In the data rows, the value 50 means zero.
Here are some numbered points:
[52 55 64 54 46 39 41 51 56 52 52 49 42 44 52 52] 0
[52 51 54 55 47 41 43 46 48 53 57 48 47 50 52 61] 1
[45 51 43 49 60 61 54 55 46 48 46 58 63 46 51 56] 2
[65 52 61 58 57 48 51 52 57 54 50 42 55 54 56 57] 3
[51 57 52 50 52 53 45 47 48 57 57 52 56 57 52 56] 4
[47 59 53 55 60 45 43 38 44 53 53 57 52 47 47 60] 5
[45 45 57 63 54 60 50 48 61 45 41 50 47 59 49 52] 6
[57 42 49 48 42 72 59 57 56 36 30 33 44 50 43 37] 7
[55 54 44 46 55 54 59 53 49 43 35 41 44 44 43 39] 8
[53 51 53 62 49 56 52 53 63 53 50 52 48 54 47 54] 9
[52 55 58 55 50 45 42 42 53 54 59 55 48 49 56 57] 10
[67 53 35 51 51 51 65 62 51 42 57 51 54 43 41 43] 11
[53 50 61 52 45 44 43 42 51 51 50 52 48 44 58 61] 12
[49 45 46 53 47 51 54 51 56 54 55 49 62 60 56 54] 13
New points follow, each followed by the numbers of its three nearest points above, looking only along the 5 directions in which the numbered points spread most, nearest first.
[47 45 44 44 51 47 52 48 42 43 35 44 42 47 41 44] --> 8 2 7
[51 59 51 52 64 49 56 59 56 53 51 43 40 45 40 31] --> 8 11 9
[15 43 43 42 41 36 50 28 15 51 86 44 33 65 99 73] --> 12 4 1
[57 50 42 54 49 52 55 54 53 49 45 49 46 46 50 49] --> 8 9 3
[49 54 41 41 52 55 47 55 46 49 46 52 51 50 47 58] --> 2 4 13
[47 43 66 34 58 18 89 76 52 88 99 81  0 64 34 21] --> 11 3 0
[53 51 48 56 58 59 60 60 50 49 47 49 46 41 38 33] --> 8 11 9
[57 50 57 44 48 45 44 47 50 53 51 57 47 49 59 60] --> 1 12 10
[52 55 56 52 50 44 46 47 45 44 53 47 42 47 42 52] --> 0 1 12
[53 47 42 50 43 51 49 47 42 40 39 47 48 44 40 39] --> 8 2 7
[55 51 44 42 41 48 59 56 49 56 47 41 45 53 52 51] --> 3 13 8
[27 40 10 40 74 42 57  9 71 48 83 53 99 40 43 18] --> 2 4 13
[49 40 48 43 58 65 59 45 46 45 39 54 54 57 53 53] --> 2 13 6
[29 16 52 32  0 73  0 91 58 30 28 44 96 34 46 68] --> 13 7 2
[52 48 49 41 48 51 50 50 46 37 47 41 50 43 44 45] --> 8 2 4
[49 49 45 48 55 46 44 51 53 57 50 64 66 56 65 65] --> 4 13 10
